Where one turn sends some rows of the set: a few examples, then the rows asked
z672: [  0   7   1 -16  43  55  18  24 -19 -17  -4   5  15  35  26 -19 -28   6
  22 -13  20  11  15   9   0  22]
z814: [-10  21  24   5 -42  -4  16   2  21  21  -9  -8  26 -34   1 -15  16  16
  34  48  11 -20  -3  38  -7  -1]
z197: [-22  -7 -24   8  36  59  42   6 -21  -2 -14 -10  23   1   5 -18 -17   9
  32  11  14  33 -20 -17 -16  23]
z604: [ -6  13   0 -31 -16 -17   0 -14   1  16 -13 -30 -34  -6  37   1   8  15
  36  46  -6  -4   4  18  -7 -21]
z578: [-15  14  -3  -5  13  32  41  -8 -38 -13  12   2   6  56   9 -20 -20  28
  26   2  23  11   1   4  28  28]
z10: [ 15   2 -10  30   4  22  61   6 -20 -23   9 -45  25  -6  10  -2   4  20
   7 -16   1  23 -22 -16  -4   8]
z810: [-12   4 -12  38   9  46  65   7 -10 -14   6 -35  30   4  25  -6  11  13
  13  -8   4  12  -2 -33   5  17]
z236: [-18 -13 -21 -10  29  68  44  -2 -19  -7   2 -13  21  29  13 -13 -18   9
  24   9  24  16   6 -13  -8  35]
z566: [ 18  23  12  22  -5  51  36  14  -6 -22   0 -31  28  -2  23  -1  20  -4
  21 -35   7  17   4  13 -20  20]
z787: [ 27   9   6 -19 -25  -8 -19   7   7  36   9 -17   5   6  10  16  11  21
  26  47   4   1  36   3 -26  -8]
z219: [ -1  -3   7  -5   6 -26  18  30  18  10   3 -11  33 -19  16 -10 -24  24
   6  61   5 -24  -4 -12  -1 -25]
z147: [  7   1 -13  26  39  39  35  34 -18  -7 -13 -23  40 -20   7 -12 -15  27
  18 -13   3  28   2 -15 -11   4]
z149: [  4  26  15  30 -21  42  42 -24 -23 -16  -7 -17  17  24   0 -14  20   6
  40  -7  14  21 -27  14  12  27]
z993: [-24  21  28 -35 -23   5   9  -7  22  -1  11  -9   9   6  28  -5 -14  24
  23  52  24 -38  28  18  10   8]
z208: [-17  10   6  25  -7  65  53  -8 -25   1  -7   1  26  13   2 -21  21  -5
  41   2   9  19 -18   4   6  35]
z927: [  9 -20  33 -32  -7 -12  14  -2  -9  12   0  -8 -27 -35  18 -21  12   7
  10  40 -11 -13   8  14  20 -17]
z414: [-31   5  -8   5  17  50  56  -3 -35  -6   6 -10  22  42  11 -18  -8  20
  22   6  26   6  25 -15  11  32]
z888: [-13  41  13  22  -4  51  28   6 -29   2  -6   9  27  37   8 -16   6  23
  46 -10  14  13  18  17  20  29]
z669: [  8 -11  -7   3  48  32  32   7 -24 -23 -20 -12   6  16  -4 -32 -31  16
  13   2  23  27 -30   0  -1  10]
z831: [ 26   4 -12 -28 -23  -7 -16   0  10  24  13  -8   0  -2   6   9  21  16
  32  52  -6   9  31   5 -22 -10]
z625: [ -9  15  -7 -29 -11 -20  -7 -16   3   5 -10 -16 -25 -16  30  -7  19   9
  42  47 -12   5  14  10  -5 -26]
z828: [-32  20   6  27   2  44  52  -2 -39   5  -2   9  32  31  -3 -24   8  11
  36   6  19  17   9  -9  12  31]
z62: [ -2  -1  -3  26  -6  70  57  -5  -6 -10   7 -23  28  10  21  -7  22  -6
  23  -7   5  10 -12 -10   4  33]
z31: [ 31 -13  44 -15  -9  -9 -21   1  -1  24   1  -1  15 -19  -3  -9  14  -3
  18  41   9  -3  35  -5 -13 -11]
z510: [ 30 -15   6 -18 -11   0 -17  10  21  21  25  21  -5 -16  13 -11  18  11
  16  44 -16   0  20  -2  19  -8]
z246: [ 13   0  26 -23 -15 -12  14 -11 -16  18 -25 -37 -21 -19  -2  -9  15  30
  22  55   3 -10  27  12  -2 -22]
z553: [-13   6  13 -23  12   4   2  24  18  16 -18   7  17 -22  10 -16 -34  27
  28  72   7 -17 -10   8   1 -14]
z978: [  7 -13  24 -33  -3 -15   9  -5 -11   3  -3   3 -17 -34  12 -25  23  -1
  22  46 -17  -6  19   6  18 -25]
z702: [  1 -18 -15   1  48  35  32   1 -26 -19 -13 -16  17   8  -3 -25 -34  20
  19   6  20  30 -26 -10  -1  12]
z716: [ 28 -16  19  -5  -8  -4 -23  18  24  33  23  14  -2 -13  22  -9   7  17
   8  34  -5  -8  22  -3  18  -4]
z841: [ 10   9   2   1  -4 -15 -39 -15  32  11   0  -1   0   0  24  -8  16  10
  35  44   3   3  27 -16   7 -17]
z748: [ -5  51  18  25  -1  49  24  16 -22  -3  -9   7  19  35   7 -15   5  26
  38 -15  17  17  16  17  11  27]
z129: [  9  -3   0 -10  -3   1  -5 -10  23   9  -9 -11 -32 -18  25 -20  18  34
  24  50 -13 -12  20   4  38 -19]
z682: [  8 -13  11  -9  -7  -8  27  17  30   0   1 -36  32 -29  34  -5  -2   8
   3  45   4 -41   6   7  -6 -20]
z66: [ 13  20  10  26 -10  55  41   6 -10 -18   1 -33  37  -4  25   2  23  -4
  29 -29   0  14   0   7  -9  20]
z667: [-10  -2  -7 -18  45  57  20  15 -25 -13  -2   2  23  28  23 -19 -33  11
  28  -8  20  13  17   5   4  24]
z108: [ 17 -11  16  -2 -31   3  16  -4  37   8  -2 -28  31 -30  11  -9  12  -1
  17  48  12 -28 -14  27 -14  -3]
z813: [  9   9   9   0  -5 -13 -46  -5  30  27  -1  -1   0   3  34  -3   5   5
  35  37   8   2  16  -5  -5 -12]
z101: [ 18   4  -8  26   8  15  62  13 -20 -27   7 -43  13   0   5  -8   2  22
  -3 -20   8  22 -20  -6  -8   7]
z227: [ 29 -12  27 -14  -5 -13 -16  -8   2  10  -1  -3  15 -13  -8 -14  24   2
  21  50   5  -3  45 -12  -3 -18]
z2: [ -7  25   3  -2  11  28  43   2 -33 -20   9   0  -6  59  10 -19 -18  28
  17  -2  23  12  -5   7  24  24]
z945: [-22  32  28  -3 -44 -21  15  -4  14  13  16  -2  22  -2   6  -9   3  28
  24  49  21 -25  16  17   4   4]
z808: [ 20  -4   5 -27 -13  -4  11 -12  -5  12 -19 -33 -17 -17  -2  -9  25  32
  25  60  -4  -9  41  11   2 -21]
z317: [ -7   2  20 -41  -4  18  -7  -4  30   4  -1   3   9   3  13  -9 -32  17
  27  70  24 -23  -4  13   2   7]
z398: [-23   6 -19  38  28  38  50  16 -19  -3  -8 -17  35  -4   9 -13  -5  17
  24   2   8  30 -11 -37  -9  12]
z443: [ -1  -2  11  -2  -1 -12  -6  -9  17  19 -17 -15 -36 -17  32 -22   6  33
  21  44  -4 -13   4   9  35 -20]
z406: [  8  31  19  27 -16  38  40 -19 -19 -23 -12 -20   4  22  -3 -16  16   7
  32 -11  20  25 -30  17   2  25]
z629: [ 14   7  -8  28  41  36  31  42 -17  -7 -16 -17  33 -10   3 -19 -14  26
  10 -17  10  26   6  -5 -15   4]

z945 goes to z993
z604 goes to z813
z629 goes to z101
Now find these:
z667 goes to z702
z414 goes to z236
z808 goes to z831

Where one turn sends some rows of the set: a few examples, then the rows asked
z308: [-23  19  12 -20 -10 -19 -16   2  13  -8   6 -37 -17 -47   4 -24 -39 -49
  -9 -11   0  36  -6  20  26  -7  25 -11  22  -1 -54  52 -15]
z402: [-24  -2  -2  -4  -6 -26  -3  -2   2 -38  25 -52   1 -28  46 -20 -27 -39
  -3  -7   2  55 -16  13  27  -5  35 -21  14   9 -37   8 -12]
z171: [-12 -13  27  -6   4 -36 -41 -33  13 -56  16 -39  41  14 -39 -13 -55 -32
 -29 -11 -20  53  -9   2   4  -5 -15   2 -19  -2 -20 -13 -13]
z861: [-31  20   5 -33  44 -33  -8 -31  51 -14 -28  -8  10  19 -12 -34 -35 -51
 -30 -25 -29 -10  11  19 -11   1   5  -5   9  11 -55  -5  19]
z44: [ -2 -19  57   3 -17 -13 -30 -47   9 -14   4 -57  24  12 -29 -31 -46 -29
 -28 -14 -26  39 -10  -5  -9 -19   6  28 -16 -28 -28  -4 -17]
z589: [-24  26 -10 -25  38 -42   0 -35  26 -31  -5 -17  35  17  11 -36 -41 -50
 -13 -11 -15  -9 -22   9   1   4   7 -16  20  17 -56 -27  41]
z221: [-33   7  22 -18   0 -24 -19  -7  -6 -11 -12 -65 -21 -35  39 -26 -42 -36
   7   2  -2  37  27  11  16  -7  26   0  19   3 -35  29  -6]
z948: [-17 -16  54 -17 -10 -18 -61 -27  42 -20   8 -70  27  -2 -26 -33 -48 -21
 -12  -1 -25  19  -9   7   3   3 -10   3 -33 -11 -27  -9 -14]
z275: [ 28 -15   8  11   3 -26  19 -18  -3  -9  20 -35   8  -1   3  35  -3  25
  15  -2 -25  -7 -38  14  -1  28  14 -10  19 -10 -34 -10   0]
z515: [-45   9   5 -23  -8 -20 -29  -2  25   9  -4 -51 -23 -26  30 -22 -31 -33
  13  -5  -2  36  -6  10  28  -2  18 -23   9  -4 -54  26 -25]
z333: [ -8  21   2 -47  13 -19   1 -35  13 -16 -24 -39  25   4  -1 -39 -33 -66
 -19 -32 -19 -23  13  28 -19  -6  10   0   6  16 -61   6  31]
z764: [ -3  -6  51 -20 -22 -21 -38 -36  22 -19  28 -61  33  -9 -45 -32 -51 -32
 -44 -14 -17  10 -12  12   9   4  -1  18 -19 -14 -33   8  -2]
z862: [ 22   3   5   7  37 -20   2   3   3 -24 -12  -3  12  -6 -18  40 -27  11
  20   3 -42  -5 -44   9 -11  18  -2  -6  24 -15 -38   2  12]
z134: [-44   8  13 -17  -5 -13   1   1  29   7  10 -50 -24 -31  35 -26 -27 -37
 -23   0  -1  32 -20   7  28   5  44 -14   9  -5 -43  14  -1]
z860: [ 27 -18  14   8  15  -6   5 -13 -15 -32 -19 -34  18  -6 -14  58 -26 -12
  17  -4 -23  10 -22   3 -35  23  11   8 -16   7 -20 -11   5]
z180: [ 22 -14   6  17   5 -33  19 -25   0  -4  23 -33   2  -4   2  44  -8  17
   6  -6  -9  -7 -32   3   3  38  26   1  14   0 -35  -6  -6]
z979: [ 23   1   5   6  32 -22  -6  12  -5 -31 -17   8  10  -9 -11  26 -10  13
  27   3 -31 -18 -34  -1  -2  14  10   0  14   2 -50   4   4]
z478: [ 22 -17  11  11  -6 -25   4 -11 -14 -13  16 -21   7  -1  -5  32   4  26
  15  -1 -13 -11 -34  -6  12  27  17   2   3   0 -43  -7 -13]
z923: [-26  12   0 -43  30 -25 -25 -28  39 -12 -30 -40  22  22  19 -43 -30 -43
  -2 -29 -32 -28  12  23 -11  -3  -1  -3   2   5 -64 -11  13]
z840: [ 27   4   4   9  48 -40   1   3   4 -28 -19  -4  11  -7 -18  32 -26  18
  13  -3 -36  -7 -32   7 -12  16  13   3  26  -7 -37  10  11]
z418: [-20  -5  59  -4   9 -38 -57 -39  27 -25  11 -49  14  -4 -33 -25 -64 -23
 -22   0 -18  21  25   6  11   8 -13  22  -3  -7 -23   8 -14]
z988: [ 28 -19   9   8   9  -4   8 -18 -10 -29 -10 -27  14   0 -14  59 -15 -10
  25  -6 -29  11 -19  15 -30  22  -4  -6  -5   3 -26 -12  -6]
z522: [ 28 -16  15   3   6  -6  -2 -13 -18 -32 -19 -17  20   1 -21  43  -6  -5
  27   0 -21  -6 -20  -4 -24  21   2   2 -20  16 -35 -17   0]
z984: [-35  18  18 -29  27 -25 -13 -44  18  -4 -13 -44  16  11  25 -35 -51 -50
 -16 -10 -15 -36  18   7  -1  13   4  19  15   5 -52 -16  36]
z938: [-10 -23  51 -18  -8 -20 -32 -22  28 -34  -1 -68  19   0 -30 -29 -36 -24
 -39 -11 -28  45   9  13 -11  -9  10   6 -35  -5 -12  -4 -12]
z432: [-22   7  27  13  -2  -8  -4 -16  21   3  10 -31 -21 -33  36 -32 -30 -47
   2  -8  -6  34 -19   7  18 -14  42   2  31 -15 -57  26 -20]
z849: [ -6  22  21 -14  30 -26   1 -54  28  -5 -38 -15  16  19  -5 -48 -36 -58
   0 -20 -25  -8   2  11 -29 -17  12   2  20   6 -63  -7  23]

z948 goes to z515
z308 goes to z333
z402 goes to z589
Now find these:
z861 goes to z938
z860 goes to z180
z478 goes to z979
z221 goes to z984
z44 goes to z432
z275 goes to z862

